The same turns and mirrors carry the whole set onto itself and the rows of a family onto each other. Which other rows belong to the same family as each row named below? List them in the order they appear above.
These 32 rows form 4 families of 8 rows each.
Pasol: [-132, 5, 107, -42, -34, 149, 22, -150, 236, 34]
riziz: [-162, -99, -15, -53, 20, 147, 46, -81, 261, -66]
Lar: [87, -131, -119, -228, 55, -92, -15, 144, 60, 299]
vovi: [136, -76, -9, -232, 66, -184, 62, 75, -32, 182]
niz: [-137, -56, 58, -75, 63, 12, -63, -145, 299, -54]
Nov: [-127, 50, 55, -73, -73, 153, 35, -126, 247, 23]
Luzav: [-132, -14, -39, -109, 21, 44, -33, -94, 289, -118]
sozi: [-189, -71, 7, -170, 47, 77, 38, -184, 317, 2]
git: [14, -143, -1, -260, 121, -96, 50, 107, -99, 185]
zovad: [-118, 35, 31, -77, -55, 166, 40, -109, 222, -41]
Fup: [93, -169, -124, -232, 84, -80, -31, 150, 20, 243]
Koted: [125, -104, 20, -190, 132, -88, -42, 59, -33, 277]
kipi: [-188, -38, 33, -60, -40, 105, 44, -102, 344, 91]
bez: [-171, -13, -54, -90, -53, 132, 63, -59, 319, 10]
nipez: [-144, 58, -39, -133, -35, 20, -30, -98, 347, -22]
zaba: [10, -70, -83, -295, 49, -86, 85, 138, -77, 196]
Dorom: [0, -41, -19, -295, 24, -120, 79, 106, -24, 304]
doget: [115, -22, -29, -225, 52, -97, -17, 89, 16, 331]
tatat: [82, -168, -62, -214, 83, -105, -41, 121, 51, 320]
Zufum: [-189, -54, -2, -179, 26, 68, 44, -179, 331, 19]
nila: [-127, -13, 83, -50, -9, 165, 17, -137, 205, -33]
kebe: [132, -84, 13, -228, 67, -192, 59, 68, -35, 204]
gudi: [131, -54, 2, -239, 49, -189, 62, 72, -13, 221]
gokal: [-184, -114, 68, -31, 38, 106, 25, -125, 288, 27]
rar: [-4, -115, 58, -252, 92, -126, 45, 65, -56, 303]
patar: [93, -199, -81, -208, 111, -93, -43, 123, 21, 261]
fugef: [-186, -64, -15, -181, 43, 90, 42, -170, 305, -16]
Buz: [137, -12, -112, -238, 63, -59, 8, 131, -13, 231]
penuk: [149, -102, -53, -207, 122, -57, -18, 106, -67, 183]
miv: [-144, 4, 53, -98, 3, -8, -53, -143, 352, 34]
Vasez: [142, -56, -23, -246, 41, -183, 70, 83, -25, 200]
vavis: [-191, -47, -22, -183, 27, 85, 50, -165, 318, -4]

Which other rows belong to the same family as vovi? sozi, Zufum, kebe, gudi, fugef, Vasez, vavis
Which other rows belong to the same family as zovad? Pasol, Lar, Nov, Fup, tatat, nila, patar
Which other rows belong to the same family as rar? niz, Luzav, git, nipez, zaba, Dorom, miv

The same turns and mirrors carry the whole set onto itself and the rows of a family onto each other. Which other rows belong to the same family as each row named below? List them in the order they appear above.
These 32 rows form 4 families of 8 rows each.
Tamop: [93, 129, -56, -61, 166, 110, -153, -10, -211, -140]
Zun: [46, -59, 114, -194, 89, -95, -13, -110, 108, -104]
Raz: [-58, 99, 15, -81, 40, 16, -362, -79, 123, -128]
Fepa: [-47, 170, -112, -136, 165, 75, -189, -70, -199, -173]
fofut: [22, 154, -42, -80, 207, 157, -165, -101, -162, -162]
Poguv: [-58, 198, -139, 156, 91, 96, -173, -8, -111, 57]
supo: [-215, -40, -28, 48, -51, -59, 25, 14, 166, -18]
dez: [-47, 25, -166, 1, 128, 122, -100, 90, 185, -218]
koluv: [-61, 94, -67, -96, -150, -105, -40, -91, -102, 106]
bib: [-8, 27, -10, -233, 68, -152, -2, -124, 116, -184]
Selen: [-48, -2, -31, -25, 63, -45, -342, -65, 160, -127]
susa: [-61, 134, -33, -77, -40, -135, -48, -85, -171, 131]
lal: [45, 203, -109, -71, 207, 58, -180, -83, -194, -106]
Tase: [-67, 37, -91, 40, 205, 71, -115, 30, 202, -243]
Kitig: [-86, 181, -65, -142, 123, 45, 166, 21, -98, 6]
vogop: [-20, 44, -43, -49, -61, -104, -78, -173, -156, 124]
viv: [-68, 119, -63, -144, -57, -62, -65, -74, -92, 185]
ril: [-105, -60, -4, 58, -7, -110, 39, -16, 215, -20]
riz: [-25, -11, -134, 71, 202, 126, -59, -47, 150, -228]
rupap: [58, -40, 69, -181, 3, -138, 19, -129, 52, -161]
Geli: [-61, 258, -179, 143, 42, 73, -155, -26, 0, 58]
Nenok: [-66, 161, -79, -104, 45, -3, 203, 4, -101, -88]
Soki: [-102, -99, 47, 48, 21, 4, 57, -2, 180, 28]
Kuri: [-34, -83, 51, -175, 85, -150, -4, -90, 97, -174]
dezi: [-25, 42, 77, 27, 39, -52, -339, -84, 100, -125]
Didok: [-104, -69, 10, 85, -67, -30, 100, -3, 132, -32]
kab: [-46, 162, -18, 9, 132, 5, 200, -28, -118, -69]
zel: [57, 164, -118, 163, 36, 107, -172, 13, -72, 70]
fibod: [-93, 80, -144, 21, 167, 179, -103, -1, 187, -198]
tet: [-13, 195, -85, 166, 55, 141, -205, -71, -15, 66]
dab: [-61, 146, -125, -58, 114, -12, 181, -24, -145, -2]
Pir: [-5, 58, -17, -86, 4, -33, -337, 24, 141, -140]

Which other rows belong to the same family as Tamop? Zun, dez, Kitig, viv, Soki, zel, Pir
Which other rows belong to the same family as lal? Poguv, Selen, susa, Tase, ril, Kuri, dab

The same turns and mirrors carry the whole set onto itself and the rows of a family onto each other. Which other rows belong to the same family as each row named below? List them in the order they appear above.
These 30 rows form 5 families of 6 rows each.
famo: [-47, -269, 110, -64, 64, -45, 51, -138, -66, 29, -74, 122, -161, -133, -79, 175, 16, -135]
Mudu: [85, 183, -94, 40, -95, 41, -16, 69, -12, -40, -96, -61, 106, 15, -193, -174, 187, 41]
Zosa: [-131, -69, 2, -53, 42, -134, -41, -55, -11, -95, 3, 353, -133, -215, -55, 96, 91, 23]
damu: [-160, -151, 131, -36, 1, -152, -30, -60, 2, -155, 14, 252, -49, -84, -139, 186, -99, 8]
zuzi: [-51, -212, 164, 12, -19, -91, -12, 26, -94, -196, -87, 51, -63, -77, -136, 128, -149, 39]
lovod: [-19, 230, -137, -48, -5, -40, 27, -148, 123, 136, 77, 4, 157, 16, -164, -45, 126, -92]
zup: [66, 163, -91, -60, -73, -9, 46, -162, -8, 186, 2, -167, 136, 8, -63, -39, 97, -140]
Duf: [-63, 313, -1, 66, -13, -82, -91, -136, 159, 74, 66, 26, 108, 3, -58, -106, 67, -69]
Vamo: [95, -192, 83, 3, 22, 100, -33, 32, -145, -121, -212, 64, -106, -57, -139, 124, 2, 93]
gudu: [21, -171, 63, -64, -48, -82, -17, -85, -201, -27, -113, 82, -180, -223, 111, 111, 55, -61]
kiz: [-103, 259, -130, 27, -29, 64, -78, -36, 147, 2, 59, 127, 180, 27, -65, 41, 153, 26]
tibo: [160, 154, -4, 109, -54, -8, 2, -46, 3, -144, -72, -125, 84, 5, -32, -238, -17, 21]
Keto: [19, -145, 36, 30, 45, -44, -18, 115, -100, -195, -137, 94, -121, -200, -117, -2, 19, 122]
fuda: [24, -139, 179, -49, -169, 40, 36, -180, -113, -104, 17, 38, -113, -100, 87, 196, -62, -111]
fub: [-105, -211, 77, -29, 130, -54, 36, -63, 42, -67, -45, 242, -116, -113, -221, 136, 17, -43]
bunub: [-81, -206, 166, -59, -67, -132, -13, -125, -127, -76, -32, 94, -89, -99, 1, 217, -107, -77]
leken: [5, -283, 115, 4, 100, -6, 57, 2, -58, -83, -134, 45, -131, -101, -192, 100, -24, -23]
tasi: [26, 251, 40, 44, -82, -62, -78, -175, 27, 141, 10, -141, 79, -4, 58, -87, 54, -141]
Nanon: [-132, -38, 116, -33, -77, -8, 0, -136, 95, -199, 120, 303, -59, -86, -97, 186, -40, -17]
muf: [-17, 263, -55, 50, -16, -97, -28, -162, 166, -95, 87, 197, 99, -10, -51, -164, 50, -22]
vidad: [29, -118, 156, 59, -79, 83, 26, 41, -11, -291, -33, 29, -56, -69, -146, 83, -107, 77]
reni: [49, 251, 31, 119, -27, -25, -80, -25, 74, 25, -24, -163, 108, 18, -82, -175, 13, -16]
gamif: [23, -169, 67, -108, -37, 31, -36, -182, -152, 28, -109, 199, -148, -93, 23, 241, 75, -74]
voki: [56, 161, -74, 86, -71, 140, -50, 76, -13, -32, -76, -183, 163, 37, -33, -24, 80, 56]
sipeb: [91, 169, -3, -2, -124, -76, -2, -291, -25, 35, 22, -21, 33, -30, 174, -108, 51, -162]
serev: [-51, 258, -125, -47, -104, -42, -36, -107, 77, 81, 43, 177, 92, 1, -107, -60, 252, -79]
Fepu: [101, 152, -72, -45, -187, 12, -15, -120, -119, 131, -71, -106, 44, -9, 38, -61, 226, -135]
zofal: [73, 189, -115, -3, -11, 11, 40, -33, 60, 73, -18, -160, 164, 29, -210, -113, 77, -26]
ref: [-70, -95, 23, -49, 60, 33, -56, -54, 22, -103, -73, 361, -88, -71, -200, 171, 60, 74]
Gedo: [-12, 174, -80, -23, -130, 73, -51, -151, -34, 137, 18, -67, 121, 6, 155, 100, 158, -112]

Which other rows belong to the same family as tasi? damu, zuzi, Duf, bunub, reni
Which other rows belong to the same family as Vamo? Mudu, gamif, serev, Fepu, ref
Which other rows belong to the same family as Keto? Zosa, gudu, kiz, voki, Gedo

